(in the rows, 128 means zero)
Turns in one plane each, and the order they were made in; the first pair answered
turn Z122:
[133 128 123 122 173 117 195 123] |-> [126 118 124  91 174 132 182 129]
[151 107 160 119 130 131  94 120] |-> [144 107 159 121 123 129  87 124]
[144 136 129 165 124 121 130 109] |-> [160 135 135 140 137 127 130 105]
[104 134 128 118 126 123 168 140] |-> [107 138 129 119 127 121 170 139]
turn Z93:
[117 137 124 147 113 133 152 120] |-> [113 138 124 150 113 136 142 121]
[ 96 111 118 106 112 133 135 140] |-> [131 125 129 131 105 142  94 109]
[142 114 138  17 145 181  80 132] |-> [141 112 139  14 145 180  81 136]
turn Z38:
[ 93 139 128 113 110 135 134 166] |-> [103 149 127 134 110 120 165 156]
[184 139 156 104 136 164  89 100] |-> [135 114 151  68 133 171  84 138]
[116 125 133  88 120 128 119 141] |-> [111 128 127 101 123 115 148 143]
[ 99  87 124 144 109 128 154 150] |-> [125  97 126 169 113 116 167 130]
turn Z47:
[136 147 116 122 113 121 161 114] |-> [107 132 113 108 110 123 156 135]
[118 151 129 175  96 122 123 131] |-> [140 161 128 165 117 117 159 117]
[109 110 125  99 123 138 109 141] |-> [125 120 128 126 115 137  87 120]
Then:
Each pair is 2 to 3 turns apart.
[ 82 138  95  80 135 117 240 165] |-> [ 45 115  99  49 114 150 167 188] -> Z38, Z122, Z47
[118 106 131  55 137 160 113 151] |-> [ 71 103 115 143 108 111 140 175] -> Z38, Z47, Z38
[148 164 127 151 114  95 146 108] |-> [122 139 127  67 128 128 124 135] -> Z122, Z122, Z47
[165 115 123  42 138 138 134 130] |-> [157 121 116  62 143 116 183 134] -> Z38, Z38
[188 147 147  87 146 136 124  82] |-> [ 74 118 129 166  87  97  96 150] -> Z93, Z47, Z122
[126 134 112 157 134  92 196 134] |-> [185 144 141 149 125 139  94  86] -> Z38, Z38
[110 119 142 147  83 142  35 125] |-> [192 153 138  81 158 128 182  91] -> Z47, Z47
[163 139 131 196 110 101  84  88] |-> [160 136 117 110 163  93 206 112] -> Z47, Z47, Z38
[163 144 104  92 164 113 207 133] |-> [ 67 113  91 151 107 101 144 191] -> Z47, Z38, Z47
[ 64  99 124 174  94 130  62 136] |-> [187 146 143 169 139 137 105  50] -> Z47, Z122
[107 134  97 180 133  84 210 144] |-> [134 148 108 218 123  85 177 113] -> Z47, Z38
[ 67  94 133  65 123 157  90 167] |-> [ 48 112 115 171 107  94 156 168] -> Z122, Z38
[ 93 120 126 201  80 116  74 133] |-> [168 151 131 211 110 105 123  77] -> Z38, Z47
[ 92 101 144 116 134 141  78 149] |-> [ 80 111 136 171 124 111 108 153] -> Z122, Z38
[168 133 114 133 123 104 224 101] |-> [ 87  86 106  56 109 143 158 171] -> Z122, Z47
[137 118 118 178  97 100 127 104] |-> [126 105 122 141  92 129  74 113] -> Z38, Z38
[140 123 126  82 123 166  95 101] |-> [158 141 127 161 107 139 103  78] -> Z122, Z122, Z47
[ 80 136 120 129 100 133  68 176] |-> [188 173 135  79 157 146 133 110] -> Z47, Z47, Z122
[197 152 137  95 163 140 155  79] |-> [ 78  96 126  73 120 153  79 165] -> Z47, Z47
[ 77 109  79 113 149 103 192 178] |-> [159 142  92 116 177 105 214 120] -> Z38, Z122
[112 118 121 118 122 143  75 133] |-> [156 145 120 161 135 111 139 100] -> Z122, Z122, Z47
[ 94 115 128  91 127 130 116 158] |-> [100 115 135  97 120 138  90 148] -> Z93, Z38
[143 143 113  98 154  91 206 131] |-> [ 78 119 102 123 127  80 183 173] -> Z122, Z47, Z38
[180 168 129 187 131 113 142  86] |-> [131 146 129 202  95 124  75 116] -> Z93, Z47, Z93
[134 121 136 120 112 149  92 120] |-> [132 121 126 111 133 123 171 129] -> Z122, Z47, Z93
[135 107 133  78 135 145 171 154] |-> [115 115 128 188  94 116 142 147] -> Z47, Z122, Z122
[159 130 128 126 150 111 214 116] |-> [132 112 127  65 156 132 196 143] -> Z38, Z47
[137 134 112 170 113 116 132 128] |-> [160 141 119 140 130 122 147 114] -> Z38, Z47
[177 148 128 141 147 114 151  86] |-> [159 134 128  76 157 140 139 110] -> Z38, Z47
[128 122 174 137 142  77 224 123] |-> [194 133 203 129 132 131 107  64] -> Z38, Z38
[148 139 138 146 127 150  76  95] |-> [111 131 129 184 112 129  87 119] -> Z38, Z122, Z122
